In the rows, zero is written as 128.
One turn moves each row of this set onto another row. After a few examples, where does it send each row asked below?
renis: [118 138 152 170 137 100 135 116 133 114 132 115 155  97 139 133 105 142
 112 131 140 111 142 118  77 123 109  96 125 151 109 115 155 116 130 134]
doluz: [117 110 143 121 131 118 161 123 138 102 111 126 168 144 119 151 116 155
 161 129 143  96 168 138 110 105  93 115 135 121  82  94 154 139 127 136]
bis: [114 125 130 152 134  89 160 126 137 122 124 104 158 117 116 146 110 144
 157 116 138  92 140 123 105 136 118 132 157 143 131 139 146 103 102 119]
zaz: [123 133 150 128 138  87 151 122 118 105 152 115 161 129 182 139 120 122
 143 132 146  90 150 133 115 138 101 109 137 139 117 131 142 138 139 143]
Mono: [119 142 154 153 131 117 128 120 133 129 131 109 163 100 144 128 104 142
 111 123 150 109 135 105  86 127 109 110 142 131 109 135 158 121 119 128]
gapun: [124 118 131 157 144  93 150 119 137 104 109 140 168 123 134 136 129 171
 111 130 128  82 149 138 123 110  98 128 119 158 119 120 143  99 115 129]
Mivir: [121 145 157 152 130 112 188 122 131 108 121 134 130 101 120 134 126 151
 133 130 149 124 163 126 104 119 120 113 138 136 126 119 161 143 124 139]
sar: [129 117 136 136 162 105 151 135 159 128 118 121 178 104 118 107 114 132
 130 155 137  93 138 126  93  91  99 103 133 111 127 109 149 133 136 147]
Mafud: [147 140 139 159 119 115 143 105 132 133 120 130 171 133 154 136 139 146
 164 136 148  96 124 124 104 114  82 113 123 165 128 121 147 143 114 140]
Megat: [102 102 138 138 123 114 191 125 154 127 138 126 169 124 138 105 109 132
 141 129 137  92 145 113  95 121  69 135 121 142 125 125 140 139 125 109]
Rufi: [149 114 118 130 123 114 187 119 145 120 117 118 166 134 145 122 128 133
 117 133 132 116 139 105 117 102  85 120 135 149 122  80 134 135 122 120]
fifi: [126 119 135 135 142  98 146 118 158  94 129 138 162 112 161 170 115 158
 146 127 127 102 156 120 135  94 113 104 133 123 107 137 155 128 132 139]
raz: [ 96 124 106 148 124 131 161 131 155 140 129 120 152 130 154 130 106 137
 152 109 125  98 142 112 104 115 104 100 131 122  95 124 159 155 114 130]
migul: [122 134 137 143 131  97 174 130 159 115 125 120 170 136 131 129 134 109
 124 126 144  91 139 126  85  98 108 135  98 162 102 105 174 130 137 134]
dobis: [126 131 136 155 140 113 163 130 148 123 114 116 179 119 127 118 103 116
 143 127 120 106 153 116 102 123  96 144 157 119 113 149 130 110 129 143]
toka: [114 125 152 130 143 106 194 120 130 124 108 101 181 106 121 119 123 164
 145 112 146  88 144 113 102  96 110 110 132 140 129 145 146 135 140 123]
Muka: [125 107 146 153 129 137 158 134 151 115 102 106 153 126 134 131 127 130
 145 134 118 108 163 118  96 101  93 121 129 102  93 112 127 122 129 129]
pulon: [133 133 143 147 123  97 168 122 165 126 115 124 166 138 160 147 131 114
 162 138 137  90 139 108  96  87 112 103 130 170 108 126 163 155 123 134]
Kika: [133 117 133 129 141 128 158 112 146 102 113 114 184 133 156 141 144 137
 121 119 121  82 133  96 125 112 106 129 135 132 103 139 127 124 106 135]
Rop: [147 107 119 129 130 116 191 120 162 120 121 116 154 132 144 136 123 146
 120 143 134 127 149 127 112  94  95 115 142 138 112  91 151 145 134 112]
Zeza: [123 127 126 122 118  93 178 118 121 158 125 123 166 136 135 139 127 154
 144 119 129  80 148 132 118 114 127 115 126 153  90 101 135 146 127 130]
vebo: [113 134 146 142 134  94 166 124 139 104 133 121 151 145 122 151 108 159
 155 132 140  79 173 113 137 126 108 115 148 151 119 102 150 129 121 115]
zub: [120  94 129 148 125  98 175 126 165 110 128 158 171 104 127 135 136 128
 135 121 131  93 150 107 115 108 131 122 155 147 107 130 144 109 115 142]
vib: [135 118 124 120 116  95 172 123 119 149 147 127 154 133 140 142 130 131
 152 100 126  84 139 120 103 108 122 106 127 138  92 100 137 140 123 139]
ruk: [125 115 132 138 145  93 164 137 157 117 106 122 196  98 128 120 116 136
 136 147 138 100 127 118  94  88 104  89 151 134 126 107 149 126 138 150]
lafi: [125 140 130 147 128 112 161 145 147 107 136 102 181 122 147 131 153 134
 129 118 155 103 126 120 118 101 110 120 114 128 123 119 167 116 160 130]
zesu: [140 137 136 166 112 119 149 125 142 130 157 145 169 109 131 126 141 142
 158 117 149 104 134 119 111 112 102 110 131 137 131 114 159 124 152 153]
dodok: [132 109 151 134 133 113 148 111 152 111 147 154 151 120 130 151 125 135
 134 127 112  79 147 124  95 114  95 134 108 124 100 114 138 125 108 151]
guke: [112 149 134 141 142 119 163 143 128 115 115 125 146 140 149 126 128 148
 138 140 132  83 145 156 110 126  92 110 139 121 123 117 158 153 113 159]
Mufom: [115 115 155 128 121  95 158 119 130 123 147 117 154 120 172 128 124 125
 149 130 147  81 161 129 113 149 112 120 152 151 132 127 147 135 128 143]

fifi -> dodok
Mafud -> pulon
Where do these go?
Mivir -> guke
Zeza -> Rop
Muka -> dobis
Rufi -> ruk

One turn moves each row of this set onto another row. After a few examples, where does it send each row asked below?
velu: [114  88 130 142 113 120 138 143 113  96 142 134 106 136 114 177 118 149
 136 119 129 122 123 112 140]
pezu: [107 123 128 119 119 118 141 130 117 149  96 117 124 142 151 120 130 117
 152 132 118 134 145 129 110]
Bito: [ 98 106 132 136 134 102 143 159 117 118 151 146 104 120 127 171 137 151
 156 112 131 152 109 120 142]
senof: [103 114 128 120 120 125 148 145 133 147  98 120 123 141 144 140 138 116
 159 112 107 152 142 135 115]
dirok: [101 117 122 129 115 126 145 129 119 137  97 114 125 141 150 128 128 109
 150 124 115 130 150 122 110]
sola: [107 116 135 118 126  94 141 146 103 136 148 146 117 118 141 136 122 150
 150 148 145 126 101 115 152]
bozu: [ 95  97 127 148 132 112 140 139 110 102 148 140  98 125 122 172 123 140
 146 108 140 140 114 115 140]
val: [107 100 123 132 121 112 147 130 108 111 149 149 116 120  98 171 130 155
 130 122 139 127 109 128 131]
gili: [124 109 140 110 109  99 141 162 111 132 144 142 124 127 131 149 126 163
 145 150 127 120 110 114 151]
Vuz: [ 99 113 122 134 117 129 145 131 121 132  97 113 122 141 145 138 131 108
 152 114 110 136 152 124 109]
Foz: [119 105 139 117 114 102 143 172 120 125 146 144 118 126 124 169 136 166
 151 131 118 136 114 118 147]
Fatel: [104 121 129 122 124 118 145 145 126 148  99 121 118 140 146 138 143 123
 160 116 106 153 146 134 107]
sigur: [103 121 125 121 114 121 146 136 118 147  97 115 130 138 154 124 132 113
 154 130 112 131 148 124 113]
safan: [102 113 124 134 122 127 140 126 119 133  96 115 114 145 142 136 130 113
 150 113 114 141 152 128 104]
tanuz: [101 108 126 129 121 130 146 136 130 138  97 118 118 144 141 143 134 110
 155 108 111 148 146 133 112]
tade: [100 120 125 124 118 121 148 148 126 145 100 118 125 137 149 138 142 117
 160 115 104 146 149 128 110]
Raras: [ 99  98 125 146 128 112 137 124 100 103 145 137 104 128 127 154 110 134
 138 124 152 121 113 111 143]
Zagag: [107 125 129 116 121 115 144 141 122 154  98 121 123 139 151 127 139 122
 159 128 111 145 144 132 110]
lor: [104 112 125 123 116 129 144 125 121 143  95 116 124 145 147 125 123 107
 149 124 119 132 144 130 115]
fol: [108 120 125 109 112 101 150 163 100 109 140 147 100 113 100 142 133 160
 151 132 120 135 102 124 126]
Kezod: [104 114 122 118 113 108 149 159 102  99 139 144  95 116  94 152 132 156
 149 121 119 139 106 123 122]
bova: [108 104 126 125 121 107 149 141 111 118 151 153 119 117 101 172 137 161
 135 121 134 135 107 130 133]
Filos: [104 108 130 131 125 103 137 128  97 119 146 139 113 123 136 136 110 139
 139 144 154 114 105 110 148]
lopak: [112 106 126 121 117 106 147 125 100 123 149 150 126 119 107 152 123 156
 128 141 145 114 104 125 137]
Loza: [113 111 128 114 118 101 149 137 104 130 151 152 127 115 108 153 131 161
 133 142 140 122 102 128 139]
mufar: [118  93 131 134 109 117 136 133 104 103 140 133 113 137 121 156 108 146
 130 138 138 105 121 108 144]
tus: [103 123 127 119 116 119 147 144 123 150  99 118 130 136 153 129 139 117
 159 126 107 140 146 126 113]
fiz: [105 117 130 114 118 122 147 143 129 155  98 121 127 139 149 129 136 117
 158 122 110 146 140 134 117]
Sem: [ 99 115 124 132 118 126 147 141 126 136  99 116 121 139 145 143 139 112
 157 111 105 145 152 127 108]
Sug: [106 111 119 122 109 112 146 139  91  93 135 139  96 121  97 138 116 147
 139 132 131 119 107 117 123]
lanu: [110 121 125 105 109 101 148 156  94 112 138 144 104 114 104 131 126 157
 146 142 126 126 101 121 128]
mon: [109 118 122 112 108 106 146 144  90 104 136 141 102 117 102 128 117 152
 140 143 132 117 103 117 127]
vevi: [103 110 119 125 112 112 147 147  98  91 137 141  92 120  93 150 124 150
 143 121 125 130 108 119 120]
Feko: [111 109 128 117 120 102 150 144 110 128 152 155 124 115 105 163 138 164
 137 132 134 132 102 131 137]
feno: [104 117 124 128 119 124 140 122 115 138  96 115 118 145 146 126 126 113
 148 125 120 132 149 127 107]
Volik: [101 107 124 129 119 132 144 126 124 136  95 115 120 146 142 136 126 107
 149 113 116 137 146 131 113]
kozug: [123 104 136 119 106 107 138 142 103 121 141 137 123 132 129 143 112 154
 136 153 136 104 113 109 149]
Gose: [115  94 134 132 116 112 142 162 121 107 145 140 109 131 116 183 133 159
 146 115 119 137 120 117 141]
zor: [107 117 129 115 117 122 146 133 123 152  95 118 129 141 150 122 129 113
 153 128 116 136 140 132 117]
lero: [102 116 126 131 124 124 143 137 125 136  97 118 114 144 141 144 139 117
 157 108 109 151 151 133 105]
led: [103 115 136 120 130  93 145 162 113 135 151 149 113 116 137 154 137 155
 158 131 134 145 102 120 149]
pom: [109 101 123 130 118 111 145 122 102 112 148 148 120 121 102 161 123 153
 125 131 144 117 109 125 134]

Foz -> gili
Bito -> led
Where do these go?
safan -> lero
lanu -> mon
bova -> Feko
tus -> sigur
senof -> fiz

